(in the rows, 128 means zero)
The rows of X fall into several groups, and each row is roughly a mix of its group's hidden directions; some rows fit no group.
X:
[[ 91  94 163 116 131 174 119  84 142 115 144 156 133]
 [ 82 118 116 111 101 119 147 154 114 128 174 100 171]
 [110 127 146 144 115 114 176 130 112 128 175 180 156]
 [158 120 122 174 127 108 139 112  86 140  77 159 121]
 [ 77 176 130 119 115 109 117 122 140 158 113 134 177]
 [151 129 171 167 153 149 143 130 154 109 123 168  88]
 [ 77 123 142 124 129 169 114 117 107  99 186 127 136]
 [ 91 120 144 130 151 151 136 127 125 135 200 148 157]
 [120 121 131 149 164 158  64 123 140 115  85 130 110]
 [107 145 106 102 161 112  92  87 143 121 179 144 137]
 [ 99  83 134 135 101 121 154 133 123  81 153  82 127]
 [138 142 167 157  99 152 129 133 104 114  66 152 139]
 [181 153 131 145  85 136 145 114  89 142 108 112  98]
 [142 127 126 142 203  96 130 109 125 134 135 171 135]
 [175 101  97 108 110 111  90 127  99 139 113 106  90]
 [122 112 124 153 106  80 177 141 105 100 151 112  97]
 [174 113 157 147 128 164 148 126 113 116 100 144  76]
 [ 82 146 136 111 129 134 115  97 115 113 160 152 188]
 [ 96 147 168 131 146 149 136 112 148 120 179 144  82]
 [127 101  86  97  92  81 114 149 114 131 133  89 132]
 [132 133  89 112 161 102 110 101 134 130 192 138 105]
 [109 133  97  92  91  75 106 119 121 133 120  86 139]
 [121  86 150 160  87 144 133 125  86 145 105 161 149]
 [119 106 115 140  92  82 182  97 128 109 117 154 116]
 [ 87 148 124 119 124 166 110 126  70 120 159 130 162]
 [112 133 117 136 132 128 123  91 108 113  69 187 130]
 [166 128 128 100 154 163  99 107 145 123  88 140  83]
 [ 95 140 113 134  83 105 125 125  77 144 103 145 168]
 [ 85 124 108 120  75 107 148 147 103 113 154 101 156]
 [142 125 101 107 161 106 132  98 166 126 184 137  98]
 [154  96 121 158 135  84 106 113 155 136  90 117  86]
 [108 123 131 136 103  89 202 146 125 138 134  99 131]
 [ 84 141 105 102 102 120 104 147 112 131 168  84 153]
 [146 107 121 151 136 134  88 135  78 159  92  94 106]
 [ 65 134 124 106 104 114 139 118 127 128 128 127 191]
 [ 98 101 110 128  77  84 167 117 129 107 157 132 130]
 [166 130 158 142 181 157 114 108 127 147  92 139  98]
 [ 75 101 121 124 104 110 158 137 119 113 147 117 184]
 [141 111 158 156 156 183 168 130 137 109 148 160 121]
 [ 89 127 114 131 107  90 133 100 117 132 175 146 177]
 [162 163 134 110 171 149 109 124 145 157  75 122 122]
 [130 118  74 103 117  87 125 147 123 156 110  81 114]
 [183 127 118 151 118  88 130 134 122 159  87 141 162]
 [ 86 145 123 106 150 147  68 115 125 146 164 110 147]
 [129 115 130 134 119 116 151 171 118 142 187  81 154]
 [160 132 118  95 156 144  85 108 176 124 140 115  93]
 [ 99 129  95  93 107  70  92 126 121 137 122 107 152]
 [133 121 152 163 129 161 151 142 137 119 198 135 103]
 [ 89 179 146 134 143 151 114 103 112 142 163 170 122]
 [165 124 133 163 100 132 175 141 119 118  71 142 129]
 [ 76 105 113 113 130 115  94  85 117 133 141 167 155]
 [ 96  79  96 128 101 112  71 117 109 116 125 121 137]
 [146 139 126  90 109 130 115 149 172 121 175  81 117]
 [103 124 105 141 112 105 127 109  96 118  58 158 128]
 [132 117 145 149  87 124 174 164 116 112  78 108 137]
 [102 159 124 115 109 124 118 163 113 131  90  76 167]
 [203 102 127 132 101 122 127 119 137 116  96 101 111]
 [155 139 150 129 161 171 138 117 155 130 190 139 114]
 [140 149 111 126  78 117 105 143  83 144 173  99 129]
 [146 163 141 160 165  98 174 134 155 147 108 147 108]
 [ 89 125 138 158 134 144 132 120  86 122 171 180 141]
 [172 127  99 100  91 126 119 156 113 116 143  73 121]
 [ 89 116 150 159 125 159 177 136 159  91 148 141 128]
 [ 88 138 113  96 115  91 105 144 130 140 161  77 147]
 [181 125 117 111 112 107 108 112 163 144 105 143  76]
 [147 136 165 165 144 158 164 141 120 102 163 162 105]
 [ 98 153 150 112 152 142 139 109 169 110 180 133 163]
 [160 118 163 149 153 163 154 120 148 106 163 160  98]
 [156 168 174 146 145 159 154 125 160 109 161 142 128]
 [145 121 121 141 154 152  90 124  81 142  69 116 114]
 [107 132 142  88 159 149 105 137 181 130 170 105 133]
 [107 154  82 102 102  97 154 143 115 178 115 118 130]
 [109 139 148 111 174 157 123 109 171 130 182 144 131]
 [170 151 100  95 137 117  97 136 168 155 154 106 104]
 [108 149 134 163 115 131 102 139  90 132  60 142 137]
 [151 124 152 179 133 124 129 103 113 124 104 169  78]
 [ 97  88 129 148 116 133 174 143  86 101 145 162 124]
 [111 122 163 101 139 180  88 101 133 112 169 126 135]
 [ 97 138 159 154 131 157 160 127  82 128 155 170 146]
 [122 133 111 161  88 112 127 111  61 143 100 149 127]
 [ 88 103 121 138  88 108 159 135 124 101 178 146 148]
 [178 134 148 149 164 147 135 110 130 129  97 172  95]
 [153 104 110 129 106 112 151 108 119 113  53 147 122]
 [157 144 170 160 147 151 149 115 150 109 153 172 104]
 [ 86 116 110 147  69  89 148 136 104 135 125 108 148]
 [173 117 121 143 149 116 104 125 132 143  71 100  88]
 [139 125 101 155 109  76 137 112 125 113  76 165 119]
 [ 99 137 123 138 105 119  69 115  71 125 133 136 157]
 [123 102 148 162  93 131 172 156  97 109  88 143 127]
 [155 138 127 151  70 115 171 145  93 136  96 129 136]
 [175 115 132 134 151 144 121  93 144 135 166 166  87]
 [142 147 143 109 168 143 133 115 173 142 190 136 120]
 [ 71 102 106 143 119 123 122 126  65 132 106 127 136]
 [103 136  84 103 140 123  99 144 111 134  83 116 178]
 [111 119 139 133 144 143 168 111 131 112 190 176 123]
 [ 79 144 160 114 152 167 132 115 147 114 159 153 162]
 [174 121  99 122 101  91 119 143 148 118 112  82  95]
 [154 118 152 176 119 143 175 123 110 123 107 172 104]
 [144 131 130 109 174 160  63 122 124 150 133 109 105]
 [ 72 114 135 126 150 139 138  94 138 124 176 169 140]
 [169 147 131 128 183 136 105 128 128 169 101 163 118]
 [188 142 148 117 102 120 145 129 168 120  81 116 119]
 [170 165 165 136 168 152 116 130 169 141 114 141 111]
 [ 90 142 115 128  97  96 130 129 110 124  61 130 157]
 [180 129 130 153 135 118  99 125  88 160 105 161  99]
 [120 152 127  98 159 145  82 129 150 144 161  82 153]
 [114  85 142 150 105 136 184 132  95  98 114 140 153]
 [138 155 159 136 189 168 103 129 149 148 146 147 122]
 [142 123  96 106 124 125  70 129 153 124 150  79 100]
 [ 95 113 119 106 132  98 159 122 132 117  83 160 177]
 [103 117 115  92 117 113 122 150 175 120 155  78 157]
 [146 161 147 124 167 171 142 136 135 143  67 130 139]
 [158 156 162 139 163 168 163 105 143 136  99 156 121]
 [175 144 178 153 143 174 131 134 147 116 114 141 103]
 [107 165 141 145  94 103 162 105 127 119 146 161 176]
 [ 89 124 132  82 157 159 113  96 170 141 144 142 144]
 [110 116 105 146  60 103 119 137  94 111 161 117 126]
 [110 158 125  89 154 113 135 117 190 138 162 136 150]
 [ 68 135 134 120 110 128 146 146 130 114 178  98 161]
 [105 147  99 108 155 121  82 103 159 123  82 151 115]
 [144 102  96 117  79  79 144 152 134 121 119  89 124]
 [169 144 120 107 137 142 103 154 138 136 121  57 122]
 [110 108 134 131 111 133 169 128 141 105 205 130 133]
 [ 70 129 128  91 103 150 101 136 135 116 173 115 149]
 [ 67 121 126 108 145 109 112 111 143 155 165 144 168]
 [ 81 118 116 115 103 117 154 130 126 115 198 130 144]
 [ 91 148 130  90 110 121 153 135 176 118 163 132 166]
 [152 124 119 117 121 111 118  86 166 113  75 144  87]
 [102 132 126 160 100 154  79 101  88 145 100 105 131]
 [ 99 154 105  96  92 132 121 155 111 113 111 130 188]
 [146 152 131 103 185 163  96 136 167 145 124 106 124]
 [ 73 135 110 114 109  95 137 132 143 116 167 108 174]
 [136 138 146 150 179 139 136 104 109 144 115 194 133]
 [120 170 160 133 166 152 116 112 149 135 161 154  85]
 [ 69 150 125  92 127 170 138 129  99 123 156 134 153]
 [142  80 154 169 155 161 124 123  97 112 104 139 100]
 [199 127 150 161 143 120 160 147 120 147 102 115 133]
 [100 114  99 115 121 133 107 131 151 126 198 138 166]
 [128 106 160 158 146 158 187 124 130 108 117 169 129]
 [112 118 123 145  78 104 125 126  85 122  76 138 160]
 [152 144 162 165 162 184 128 138 129 137 152 152 107]
 [164 103 133 123 166 164 123 153 143 133 139  80  90]
 [113 155 110 104 109 136 132  85 187  95 152 135 141]
 [ 96 164 117 110  98 103 129 101 167 120 178 135 145]
 [ 99 131 124 101 102 102 149 119 178 136  94 102 168]
 [187 135 141 118 168 156 118 134 165 112 118 120  91]
 [168 114 112 117 131 159 103 150  86 153  80 119 147]
 [115 136 124  87 162 148  91 138 166 136 124  75 134]
 [161 107 112 102 155 145  62 100 113 137 121 125 108]
 [135 130 125 123 163 127 133 154 153 146 202 105 150]
 [152 114 108 135  84 110 175 157  97 118  93 131 152]
 [174 132 127 122 170 149  93 144 143 165  84 122 128]
 [108 116 127 128 126  87 187 112 171 127 158 145 148]
 [122  86  98 102 108 117  84 118 137 148 102 100 167]
 [134 121 119 158 167 127 171 125 161 122  72 150 146]
 [109 144 127 107 159 125 142 135 177 136 191 131 156]
 [ 84 143 115 138  92  88 160 120 103 122 138 153 168]
 [165 138 132 145 124 111 145 104 133 120  59 154  96]
 [ 78 122 118 115 112 103 138 155 133 123 189 118 159]
 [158 151 132 105 159 152  88 133 154 138 152  74 130]
 [ 83 161 132 134  92 107 138 139 113 133  90 125 178]
 [122 185 150 125 171 158 101 154 145 149  99 128 125]
 [146 119 149 137 161 147 124  90 157 124 175 160  89]
 [142 126 155 118 169 184  82 130 127 100 145 108 126]
 [137 120 135 119 141 130 139 159 150 145 197  86 153]
 [115 123 139 128 148 144 119 172 121 155 169  89 178]
 [154  94 164 141 149 173  90 108 123  89 127 145 119]
 [128 131 112  94 151 129  61 117 137 134 161  93 107]
 [126 158 148 151 121 124 155 159 176 173  89 130 135]
 [166 176  96 111 133 113  85 132 118 168 111 142 118]
 [184 145 106 142 133  97 115 130 138 124  67 135 112]
 [ 79 121 120 115 152 113  92  84 146 122 165 135 159]
 [122 121 122 149  84  82 190 135 116 115 150 137 132]
 [153 102 136 130 136 130 182 139 168 126 166 113  87]
 [162  89 120 162 130 116 142 132  95 101 141 155  78]
 [139 144 155 165 147 144 184 122 119  87 128 166 122]
 [162 117 158 163 117 128 188 124 152 109 147 157 111]
 [168 146 128 140 163 141  90 141 110 174  92 124 103]
 [171 128 168 163 158 149 147 102 124 132 121 171 106]
 [134 161 128 130 135 134  93 150  87 156  67 119 144]
 [100 125  97 105 102  89 148 143 156 118  74 111 144]]
One row of each group comes first, with its name. Which group is each row after those in?
[191 115 115 147 132 127 134 130 108 125 122 146  65]  <37>
[ 96 109 118 141  87 135 159 146 133  92 184 135 145]  <35>
[106 137 134  89 156 155  84 110 168 119 170 116 134]  <61>
[ 89 116 120 115 105 143 123 139 104 117 201 123 151]  <100>

[139 107 131 175 168 118 139 155  97 157 165 126 160]  <100>
[158 104 158 165 165 159 128 109 112 126 130 174 103]  <35>
[120 164 119  95 100 157  77 137 151 142 143  88 119]  <61>
[138  80 132 146 124 145  91 139  73  96 101 122 119]  <37>
[152 141 151 152 129 127 156 125  81 151  87 176 137]  <35>
[137 103 165 158  92 157 106 122  81 120  95 146 140]  <100>
[102 103  92 115  99 120 126 148  66 136  89 123 127]  <37>
[ 73 116 114 109 148  96 118 135 130 144 169 114 173]  <61>
[132 154 162 162 134 140 168 124 127 109 174 174 129]  <37>
[153 136 126 119 161 145  60  96 145 147 118 125  99]  <61>
[131 132 119 180 130 110 118 126  95 166  70 124 144]  <61>
[ 74 140 117 113 125 131 109 163 152 119 136  70 144]  <35>
[122 145 136 138  72 120 134 120  97 135  75 144 167]  <37>
[148 137 151 144 155 153 150 115  96 135 115 196 113]  <61>
